rotation steps, each row followed by its count of steps
The counts run from 0 to 365.
[  7  14 -12   6  -6  -4  -3   2  -1  14   1  11   8  21   2   1 -16  12
 -23   1   3 -21  -8 -10   1  -5   4  -7   4   7  14 -11   3  -1  14   1
   6   2   3   4   8   3  22  17  -2   4  11   5  -8  -2  -4  -6  -3  -3
  11   0   1 -18  -1  -2  -6  -5   0  10   3 -10  -4] | 267
[ -2  -4  11   7 -17  12 -11 -11 -17  -5 -14   5  10   9  -7 -10   2   4
  -3   3  13  -3   6   2   0   6 -10 -14  13   3   7 -12  -7  10 -18  14
   1  -5   9   2   9   5   6  -1  -2  11 -16  -2   1  -9  12 -16  -7   9
   9   2   7  -2 -19 -10   8  -3 -11   2  11  -1  15] | 11
[ -9  10  -8  18  -7 -12   0  -1  -9   7   8  10   4  -5  -3 -11 -14 -14
 -22   6  13  -1  -5  -4   2  -7   2  -2  -4   0  19   9 -13  -6  -1  -9
   8   8  11  -5  -9   6  23  -4   8  16   1  -2 -10  10  11 -13   7   3
 -14 -15   7  -3   5  14  -9   0 -16   2  -2   5   2] | 312
[ -4  16 -21   5  -4   2 -10  -4   4  -6  -7   2  10  -9   4  12 -11   2
   1  -2  10  -8 -20   3   8   2  -3  14   1  -8  15  10  -4  -8   8   3
  -1 -10  -1   9  -5 -21  17  16   1  -8  13 -16  -7   4  11 -14  -3  27
   7  -8   5   3  -2  -6  -3   4   0   5  -3  10   6] | 49
[  1   0   1   4   2 -15 -18  -6  -1   7   1   1   6  -1  -6  -2 -15   6
  -6 -12  10  14   7   1   9   2  -4  -9  11  17   2  13  -8 -12   1  14
   8   2   7   4  -2  14  15   5   4  27 -11  -5 -12   8   4  -1 -23   7
   5   7  -7   9   1 -13  -1   7   2   4 -13  19  -4] | 144
[  1  -3  -5   9 -10   9 -10   0 -12   2  16  -2   9  14 -13   6  -2  10
  -2 -11   8  -9   9  -9   5 -20  -4 -12  -4   7   8  17  -5   8   4  -6
  10  15  -2  -2   0  12  19  -4  14   6   5  -5   6   7  17   0  -5  11
   8  13   5   4  -2 -13  -9  -7   7   2  -2   2   8] | 337
[ -4   9 -17  19 -10   1   0 -18  -5   3   9   1  14   5   2  -2 -15  -2
  -8  -2   0 -13  -3   1  20   3  -4  -1   8  -3  22   1  -7   5  27  -2
  -3   6  -5  13  -1  -4  23  -1   9  -1   9  -8  -1  -1   2  -4  -3  20
   0  -7  -9  -2   0   6 -10   7  11 -10  -6   8   8] | 62
[ -2   9   8  23 -13   6 -10   1 -18   6   3  -6   6  18  -4 -22  -5  -7
  -8  -2   7 -12   5 -16   7   0   5 -11  16   3  -2 -13   0   1  12  -1
   3   9   8   5   0  13   9   2  17   1 -12   1   0   4  19 -10   5  -4
  -9  -3  14 -13  -6  -4   8   2  -2  -7   2  -3  -9] | 137
[ -9   2   4   1  -8  -5  -5   8 -19  14 -10  -4   2  16   1  -6  -3   0
 -16   7  -4   4 -16   0  13  -3   2  -4  -8  -1  -4  -4  -2 -19   2  -1
   6  -7  28 -11   1   9  16  10  -5  -1  13   6  -6  14  13 -10  10  -9
   0   1  21 -12  -5  -4  -2  -4  -4  -3  -6   0   5] | 307
[-10  -7   1   4   1 -15  -4   0  -5 -16  -5   5   2   5   1   1   2   8
  -5   1   0  -4   0  -1  16 -11 -13  -5   0  -8   5  13  -7   1 -13   6
   6 -10  15 -12  -9  -2  17  14 -14   5   9  -7   2  -2  -7 -10  -1  11
  29  10   9   2  -6 -18  -3 -10  -7  -1  -3  -1  28] | 28
[-10  -7  -6   0 -10  16 -13   0  -9   4 -11   4   8  16 -13  10   0  22
  -2  -6   0  -6  -9   6  15  -6  -9  -5 -13   1  12   9  -7  -2   1   3
   4  -2   0  -2   4  15  21   5  -1   0   8  -3   9  -3  18  -8   2  16
  15   8   6  -4  -9  -8   2 -12  10  -1   0   1  18] | 30
[-10   7 -11  15  -9  11 -10  -4 -17   2   2  -1  14   2 -17  -7 -15 -14
 -12   1   7  -1   6   4  14 -14 -15  -2   0  10   6  -8 -18   2   2  -1
   3  13   3   0  -2   4  23 -12   8  13  -4  -6   2  10  19  -8  -6  10
 -17  -6  14  -2  -2   8   4   9   3  -5   6   9   3] | 160
[ -5  -5 -15  20  -4  15  -8   2  -3  -5  -9  -1   5  -9 -17  -4  -8   7
  -7  -3   6  -8   3   8  -1 -17  -9   6   8 -10   2   2  -8   6  10   7
  -2   7   8  -3  -3  13   5   0  -4  -2   6  -9  -3  -3  20  -3   9   6
   3 -21  14  17  -5  12   5   2  -4   9  -1  22   9] | 21
[ -2   5 -10  11   7  -3  -1  -6  12   2  -2  17   0   1   0   3  -8  14
 -15   0  11 -13   6   7   9   5  -8 -11   3  18  17  -3 -24  -3  -5  11
  -1   8  10  14   8  -4  15  -1  -4  14 -10  -9 -12 -14  -6   5  -9  19
  10 -10  -5  13  -8  -5  -9  -2   3  11   5   9   7] | 242
[  2  13 -25  -4  -5  -6  10  -4   6   0 -15   5   7 -12  10   2 -16   3
 -13   1   2  -7  -2   5  -1  -9  -1  -5   2  -4  12  -8  -3  -7  13  12
   1  -6  15   8   6 -13  20  16 -13  -3   7 -18 -18 -11  -6  -8 -11  18
   2 -20   5   4 -11   4   6   1  -7  11   1  -2  -1] | 245
[ -3  13 -12  15  -2   3  -9 -12 -16  12   2  -4  12  11 -10  -6 -26  -4
 -10   1  12  -3  -6   6   7  -4  -7  -3   7  21   1  -8 -10 -13  12   9
   0   9   7  -6   6   1  15   4  10   0   2  -2  -5  10  13   4  -6   0
   1  -6   2   5   7   2   1  13  11  12 -11  23  -8] | 298
[ -4   7  -7  10  -8  17  -9  -7  -8 -15 -16  -7  10   8  -3   8  -6   5
   7   0  -1  -9  -7   4  20  -4 -15   4  12  -4  -4   0   1   0  12   9
  -6   0   3   8  -5 -10   8   7  -5 -12  12  -9   7   3  16 -16  -5  16
   7  -1  14  -6  -7 -12  11  -2  14 -11   8   9   2] | 204
[ -3  -2   1  25   0   5 -17  -6  -4   2  -2  -5   2  19  -3  -9  -1  25
  -4  -3  -9 -15   8   2  13  -9 -12   0  15   0  -4  -4  -6   9  17  13
  -4   7   1  -3   5   9   7   7   4 -10   7  -2   4  -4   8   7  13   0
  29   0  -3   0  -4  -9  -1  -7  12   6 -11  10  15] | 43
[ -6  -1  -8   8  -7   7 -18   4  -1  11 -13  -4   6  -3 -11  -6  -6  18
 -24  -9   5  -5   2   1   3 -21  -7   5  -3  -7  11   8   0   1  18  -3
   9  -7   2  -3   7  20  21   4 -10   7  12  -1  -9  -5   5  -6  17   7
   9 -13  -4   3 -10  14  -1  -4  -7   8 -12   5   6] | 17
[ -6  15 -17  14  13 -17   3  -3  10   1  -8  11  -3   0   5  -1  -8   6
 -19   7  -3  -7   3   5  14  -6 -15  -5  -1  14  14  -6 -28 -10   4   6
   3  11   9   8   8 -13  17  -2  -8   9  -3  -8 -14 -10 -12   0   4  19
   2  -8  -6   4  -7  10  -3  -1   1  14   0  10  11] | 241
[  3   1  -1  19 -13  -6  -1   3  10 -10  -5  10   4 -10   2 -14   1   0
 -13   0  14  -9   4  -3  -8   6   6   2  12 -19  25   6  -7  13  -9   2
   5  -5  -3  16 -15  -4   9   6   5   9   2  -8  -3  -6   3 -18   2  11
   7 -17  -1  -2  -9  -4  -4   1 -15   5   7  -2  18] | 37
[ 13  -7  -4  -9  -9   7   2  -8   2   3 -10   8   3  -6  10  -5  -5  16
  -3   0   2 -11  -3   5   3   7   6 -11  21  -7   7  -8   4   4   4  17
  -2 -11  15  12   6  14   7  19 -18   2  -4  -9 -15 -13   1   0 -18   8
  18 -11   7   6 -15 -15  -4   4   5  -8  12   0   9] | 247
[  0  -8   6  -6 -18  14  -7   2 -24  13  -7  -5   3  17  -3  -3  -3   6
  -1   3   2   1 -15  -1  12   3   7 -11   6   0  -4  -4  10 -15   5   0
   9  -7  23  -9   6  27  15  13   0  -1   2   2  -1  10  23  -4  -1  -1
   8   2  21  -6 -10  -9  -2  -4   4  -6  -4  -4   5] | 306
[  8   5   8   0 -10   5 -15  -8 -15  -4 -12  -4   4  -7   3  -2  -7  -2
   6  10  19   3   2  -2   4   6  -1  -3  24   0 -11  -4   2 -10 -13  11
   1  -3  24  -1   4   3   2   7  -1  13  -9   2  -9   0  23 -10 -14  -6
   7  -6  17   3  -7 -17   2   2  -7  -5   3   7  -1] | 149
[  4   2  -6   7   0   9 -15  13  -4   3  -3 -13  -2  16 -12  -6  -9   1
   4 -14  -2 -10  -9  -6   5  -6   3  -7   3  13 -11  -5   2 -14  10  11
   4  10  14  -3  -6  -3  17  18  10 -13  -6  -9  -1  11  11   2  -9   8
  -1   1  26   3  -7 -18  15   3  11  14  -3  14  -9] | 124
[ -5   8 -11   8  -7   0   7   5  -3   4   8  -5  -9   9   4  -2  -9   0
  -6  -1  -7 -16  -2  -9  15  -6   0 -21 -15   3  12   1  -1  -5  16  -9
   1  10  16   2   4  -3  24   2   7 -12  -5 -16  -4  -1  -4   3   8  24
  -2  -1   6   0 -13   0 -10  -1   0   6 -11  -7  13] | 84
[  4   6 -21  15  -1  -7  -2   8   6   6   7  -3   9  -4 -10  -9 -17  -7
  -6 -12   2  -7  -4  -5   0 -15   8   1  10  -5   8   1   2  -1  23   7
   4  11   5  10 -15   2  19  14  11  -1   0 -16 -12   7   6  -1 -19   2
  -9 -13  11  11   2  -3   9  10   7   5  -8   7 -13] | 120
[  4   8   5   8  -3  -4   0  11   6   6 -12  14 -10  16   2  -6   1  19
  -7  -8   5 -15  -1 -11  -5  10   5 -25   0   8  10  -3  -4  -1 -13   5
   2   7  17  14   1   1  10  12   7   3 -12  -5  -8 -12   0  -5   7  14
  18   1   8  -6 -17 -11   0 -18  -5  18  -1 -10  -1] | 265
[  6   0   7  15  -4   0 -16   3   4   5   7  -8   0   2   2   1   2  20
  -5   1  -2  -4   7 -14   5 -11  -1   1  20 -12  -8  18  10   7  17  -5
   5   4  -3   1   1  23   8  12   1   0   9   3  -8   5  15  -6   6  -6
  18   2   4  -1  -2 -17 -17  -5   3  -8 -11   7   3] | 350
[  0  -4   7  -5 -11 -13  -1   2  -6   0  -5  -4  -2  -3   4  -8  -6  -7
  -2   0   6   6 -16  -3   5   6   7 -13   1  -5   0  11   3 -20  -9   4
   9 -14  32  -7 -15   3  18  20  -5   8  -2 -10  -9   5   1 -11 -10  10
   7  -4  18  11  -6 -14   1   1 -11   2 -10   2   9] | 304
[  5  10  -5  12  -9   6  -6 -14 -10   3  -8 -10   7  11   6 -10  -8   3
   9  -1  -8 -17   1   6  15   5  -5  -3  16   4   5 -16  -4  -2  20  23
  -7   0   8   5   7  -7  11  11   8 -14   3 -12  -7  -1  11  -5  -4  20
   6  -8  -1  -4 -17  -7  10  11  21  -2  -6  10   5] | 66
[ -4   8   2  15  -8 -10  -5  -9  -8 -13  -2   6   8  -5  -1  -6  -4 -10
   3   2  16   1  18   0   0  -7 -12 -18  15  -3   5   5 -12   3 -13   2
   0  12  19   0  -7  -2   6 -10   2  24 -10  -9  -1  -3  11 -15  -7  16
  -4  -9  12  13 -10  -1   0  -4 -18   4  -1   3   7] | 162
[  0  12  -6  13 -18   4  -1   9  -9   8  -3  -1   3   5   0 -17  -7  -9
 -12  -5  17 -15 -14  -9  -2  12  13  -7   3  -7  20 -11   7  -7   3  -4
   7   4  11  12  -3  -2  17  13  17   1  -7  -5  -7   0   9 -20   6   4
 -11 -12  14  -9  -3   0   3   4 -13   5  -2  -9 -10] | 289
[  0   2   0   9 -18   7 -10  -6 -15 -11   2  -3   9  -3  -7  -5  -3  -1
   5 -12  16  -7  16  -4   0 -12  -8 -21   6   3   8   3   1   9  -7   1
   6  11  11   1   6   1  16  -7   7  14 -19 -19  -1  -5  15 -18  -7  20
  -1  -3  14  13 -12   0   8  -2 -13   5  -5   1   9] | 163
[  5  -7   5  10   5   6   6   4   7   3  -1  10  -9   4   0  -8  -3  23
 -18  12   1  -9  -7  -3   9   9   9   2   9  -3  -3 -13  -9  -2  -3   7
  -2  -7  20  -5  -1  16   5  13  -8   1  -6   5 -12  -7  -2   8  -2  -9
  16  -2  14  -4  -5 -22 -10  -2   8  -1  17  11  14] | 251
[ -5   4   2  26   0  -9  -1  -9   3  -5   2  12  -6  -2   6  -4  -4  13
 -12   2  10 -10  -1  -8  12   4  -1 -10  11  -5  17  19 -13   5   4  -6
  -1  10   2  16  -8  12   8  -2  14   2  -2  -7  -1 -14   2  -7  12  14
  12  -6  -7   5   3   4 -22  -6  -3  -6 -12  11  14] | 60
[  5  18 -14  20   4  -4  -5  10  10  17   2  12  -1   2  -6 -10 -13   0
 -26  -3   9  -6   2  -6  -9  -5   9   5   7   7  12   2  -9  -7   9   3
   8  14  -3  17  -5   4  23   6  14  12   2   1 -13   5   5   0  -6  -4
 -12  -8   5  -9   6   4 -12   2  -4  14   2   3 -10] | 116
[  5   6 -18  12  -4   1   3  -2  -1  18  -8   5  13   8   0  -2 -18   5
 -17  -7  -2 -15 -11   3   2  -5  13   3  20  -1   9  -7   0  -2  22  11
   1   4   3  12  -8  22  14  15   2   1  20   0  -9  -2   9  -1  -2  -8
   9 -15   4  -7   9   6   0   0  12  -2  -3   3 -14] | 271
[  3  10 -14  -7  -7   7 -16   1  -6  15   6   3  16  -6  -4  11 -17   5
 -13   2  13  -1  -4   1  -7 -17   3   5  -2   4  13  10  -6  -6  -1   0
  10 -10   3  -8  10   3  34  12  -5   8  13   3 -12  12  17  -4 -11   6
   0  -7   5   0  -2  -9  -9   4   0  13   3   8   6] | 325
